Each path below is one point turned by a fixed rotation once a step. After each direction that follows a path, write how fast that rotation turns it, in degrees a step (0 if it stays still).
Each turn is a multiple of 5 degrees from 10 to 175, or 0.
Each row of a path follows its step; steps can be skipped.
path 1
step 0: [-29.8  -2.6  -9.3  17.0  20.7  -5.7 -26.2  11.8   5.0   4.7  -0.5  15.3
 -10.7  42.4  -3.1   8.7 -18.6   4.7  12.2   2.3  -9.5 -37.2  15.4   9.8
   4.5 -22.3  14.8   4.5 -16.8   0.2  -0.3]
step 1: [-26.2   6.5   6.4 -13.9   7.1  -2.1  -6.6 -10.8  -2.1   0.9 -11.7   1.9
   1.9 -18.4  27.9  -8.9  -7.9  23.6 -12.1  22.5 -27.7  16.7   1.4   1.9
  14.4 -25.5   9.2  12.4  25.7  -9.4 -38.8]
step 2: [ 23.5  16.9 -19.8 -12.7   8.7  20.0  21.2   0.1   1.6  13.6  -5.0 -13.1
  -9.0  13.0   2.8  18.1  -2.3 -12.0 -25.9 -16.3  16.9  18.5 -25.0   6.4
  14.4 -20.3  42.5   5.6  -0.3  -3.9  -4.7]
step 3: [ 16.7  -0.5  -1.3  -9.0  -3.2 -32.8  17.1  25.0 -20.2  13.0 -28.4   8.1
  23.2 -11.7 -31.5  -2.0  18.9  11.9  -8.7  16.5  19.3  -6.9   8.9 -25.7
   6.1  -5.8   7.6  -1.6   9.6 -15.0  18.5]
step 5: [-18.5  36.6  22.3  12.9 -16.8 -24.8   3.5   1.0  16.6   1.6  -0.1   2.9
   0.7  33.3  16.2  -7.0   1.7  -3.2  33.3 -18.5   6.9   9.7  10.4  -2.0
 -21.1 -19.4  -8.2 -17.7 -12.8  -2.7   9.8]
step 6: [-17.3 -13.5 -11.3  -6.4   8.0  -9.0  -9.4   2.7 -32.5   3.8  -6.3 -14.0
  -9.5 -13.1   5.7  -3.3  -3.5 -17.7  31.0  21.6 -14.8   2.6   5.1  50.1
 -12.6 -20.7  -1.8  -9.6 -10.2  -2.7 -16.9]
step 7: [  1.6  19.2 -36.2  -6.1   6.0   7.8 -12.2  24.8   0.6 -15.4   1.5  11.8
 -11.1  -6.3  23.6  14.3 -30.9 -16.8 -11.2   8.1 -12.3  33.8   6.2 -12.5
  22.4 -14.4  -9.8  19.9  -7.9  -0.1   8.1]
step 8: [ 16.6 -13.7 -25.0 -14.4 -12.2 -10.6  -9.0 -15.2  -2.0   7.9  15.4  -8.9
  -4.1  -0.1  -9.5  12.1  29.9   7.4 -36.7  -6.4  12.9  10.1  35.2  -8.0
  15.8 -25.0   2.3 -25.3  14.8  -0.6  -7.6]
step 10: [  0.8   4.9   8.9  21.0  -7.8  -6.9  -9.8   9.1   7.5  20.1  15.3  -3.8
  -3.8  27.0  -6.4 -34.9 -35.4  37.9   2.8  18.3  13.3 -15.7   4.2  -1.2
   1.1   2.2  16.2 -17.7  -0.5   8.1  23.5]
Directions:
[ -6.7   4.1   1.6   0.3   6.3  -5.1  -6.0   0.9  -1.2  -6.9  12.7   3.0
  -2.2  -2.5   3.1  -2.5   1.6  -7.2   5.2   1.8   6.4  -1.1   2.7   1.5
  -8.0   2.6  -4.2   2.6 -14.7 -12.5  -6.9]
55
[ -0.1   8.5   2.6   2.5   6.2  -3.0   1.0  -2.4   3.2  -5.5  -1.8   7.0
 -11.3   3.9  -6.5   5.9  -1.3  10.8  -0.2   0.9   8.4   2.7  10.4  -2.5
  -3.4  -5.6   5.2  -0.4  -6.2   7.7  11.5]
145
[  1.9 -14.1   5.7  -2.9  -0.5  -2.8   0.3   5.9  -2.0   4.9  -4.0  12.9
  -4.1  -8.9  -7.1  -3.9  -9.8  -0.9   1.6   4.7  -9.9  -4.9  -0.1  -1.4
  -0.9  -5.5   0.2   7.2  -8.6   0.0   1.9]
120
[  4.3   4.7   8.4   2.1  -6.1  -4.9  -6.3   1.8   2.1   4.1   5.0   2.8
   2.6   7.8  -0.9  -0.3   7.0  11.5   2.2   1.9  -5.5  -6.7 -11.1  10.3
   0.7   3.7 -10.4  -2.0  -4.8  -0.3   8.9]
65
[ -4.9  -2.8   0.8   4.0   8.3   0.8  -1.6  -5.8   1.9   0.8   1.5   2.6
   1.0   6.5   1.6  -5.0   2.2  10.3 -10.3   4.0   1.1  -9.6  -9.0  -5.8
   1.7   1.8  15.3   8.6   2.0  -6.6  -4.9]
35
